data =
|  0.26 |  3.61 | -0.73 |  1.06 |  0.28 | -2.65 | -1.77 |  0.86 |  0.85 |  1.13 |  5.45 |
| -6.07 |  2.11 |  0.69 | -4.25 |  1.12 | -0.88 | -5.95 | -3.65 | -5.33 |  2.54 |  6.36 |
| -1.70 | -1.03 |  1.57 |  4.20 |  1.18 |  3.30 |  0.70 | -6.00 | -4.24 | -0.29 | -0.79 |
| -2.81 | -0.25 | -5.33 | -3.74 | -5.46 |  3.01 | -4.71 |  0.45 |  3.99 |  3.81 | -1.52 |
|  2.31 | -1.36 | -5.18 |  2.23 |  2.48 |  1.92 | -0.58 | -6.21 | -4.41 |  3.62 |  0.42 |
|  3.96 |  4.89 | -6.42 |  1.89 |  5.55 |  2.92 | -4.45 | -3.65 | -6.56 |  0.29 | -1.69 |
| -4.21 | -4.15 |  4.52 |  1.47 |  0.43 | -6.38 | -0.83 |  1.27 | -6.17 |  1.24 | -2.98 |
|  6.48 |  5.00 |  0.07 | -1.91 | -5.67 |  1.39 | -3.78 |  4.48 |  3.86 |  2.16 | -2.61 |
| -4.33 |  5.35 |  5.51 |  1.39 | -1.45 | -1.41 | -6.44 |  4.13 | -4.73 | -3.76 | -0.25 |
|  1.72 | -0.91 |  5.75 | -2.42 | -0.83 |  4.80 |  0.15 | -1.71 | -2.00 |  1.72 |  0.64 |
|  6.43 |  1.96 | -0.96 | -2.91 | -2.78 | -6.25 |  5.24 |  4.29 |  3.45 |  1.55 |  6.21 |
|  5.95 | -1.15 |  2.76 | -5.19 |  4.62 |  1.98 | -6.23 |  5.30 |  6.11 |  0.89 |  3.48 |
data[-12,-11]	0.26
data[-6,3]	1.47
data[2,8]	-4.24
data[1,-2]	2.54
data[4,-9]	-5.18
data[5,-4]	-3.65
data[11,-8]	-5.19
data[-2,0]	6.43
data[-9]	[-2.81, -0.25, -5.33, -3.74, -5.46, 3.01, -4.71, 0.45, 3.99, 3.81, -1.52]
data[-2,-2]	1.55
data[10]	[6.43, 1.96, -0.96, -2.91, -2.78, -6.25, 5.24, 4.29, 3.45, 1.55, 6.21]
data[4,9]	3.62
data[7]	[6.48, 5.00, 0.07, -1.91, -5.67, 1.39, -3.78, 4.48, 3.86, 2.16, -2.61]
data[-12]	[0.26, 3.61, -0.73, 1.06, 0.28, -2.65, -1.77, 0.86, 0.85, 1.13, 5.45]
data[:, 9]	[1.13, 2.54, -0.29, 3.81, 3.62, 0.29, 1.24, 2.16, -3.76, 1.72, 1.55, 0.89]
data[6,6]	-0.83
data[10,7]	4.29
data[:, 5]	[-2.65, -0.88, 3.30, 3.01, 1.92, 2.92, -6.38, 1.39, -1.41, 4.80, -6.25, 1.98]
data[-4,-5]	-6.44
data[-1,0]	5.95
data[:, -4]	[0.86, -3.65, -6.00, 0.45, -6.21, -3.65, 1.27, 4.48, 4.13, -1.71, 4.29, 5.30]
data[-4,7]	4.13
data[-5,-6]	1.39
data[-7,-7]	5.55
data[-3]	[1.72, -0.91, 5.75, -2.42, -0.83, 4.80, 0.15, -1.71, -2.00, 1.72, 0.64]
data[-7,10]	-1.69
data[-4]	[-4.33, 5.35, 5.51, 1.39, -1.45, -1.41, -6.44, 4.13, -4.73, -3.76, -0.25]
data[-10,-2]	-0.29
data[-7,-9]	-6.42
data[-8,-4]	-6.21
data[-3,-5]	0.15
data[11]	[5.95, -1.15, 2.76, -5.19, 4.62, 1.98, -6.23, 5.30, 6.11, 0.89, 3.48]
data[:, -5]	[-1.77, -5.95, 0.70, -4.71, -0.58, -4.45, -0.83, -3.78, -6.44, 0.15, 5.24, -6.23]
data[-10,-11]	-1.70
data[9,8]	-2.00
data[-9,-8]	-3.74

X =
array([-0.45,  5.28, -0.80,  0.47,  3.26,  1.63, -0.35,  0.20, -4.12,
        0.21, -1.26, -1.56, -5.74])
X[0]: -0.45
X[7]: 0.20
X[9]: 0.21
X[4]: 3.26
X[10]: -1.26
X[11]: -1.56
X[6]: -0.35
X[8]: -4.12
X[12]: -5.74

W =
array([[51, 49, 48, 33, 63, 54],
       [44, 46, 60, 49, 55, 48],
       [57, 43, 40, 46, 40, 52],
       [54, 49, 56, 27, 52, 33],
       [52, 61, 56, 35, 63, 41],
       [61, 63, 76, 21, 71, 38],
       [43, 57, 51, 53, 58, 48],
       [51, 41, 63, 41, 55, 52],
       [54, 46, 57, 51, 48, 53],
       [60, 55, 57, 32, 60, 49],
       [46, 43, 78,  6, 78, 33]])
W[0,0]: 51
W[5,5]: 38
W[-9]: [57, 43, 40, 46, 40, 52]
W[0,-4]: 48
W[7,1]: 41
W[-5,4]: 58
W[8,-2]: 48
W[3,-6]: 54
W[7,3]: 41
W[-4,4]: 55
W[0]: [51, 49, 48, 33, 63, 54]
W[5,1]: 63
W[3,-1]: 33
W[:, 3]: [33, 49, 46, 27, 35, 21, 53, 41, 51, 32, 6]
W[4,3]: 35
W[:, 4]: [63, 55, 40, 52, 63, 71, 58, 55, 48, 60, 78]
W[-7,2]: 56
W[-2,-3]: 32
W[5,-6]: 61
W[3,1]: 49
W[:, -6]: [51, 44, 57, 54, 52, 61, 43, 51, 54, 60, 46]
W[-6,4]: 71
W[-5,-5]: 57
W[1,-4]: 60
W[5]: [61, 63, 76, 21, 71, 38]
W[7,0]: 51
W[8,3]: 51
W[4,4]: 63
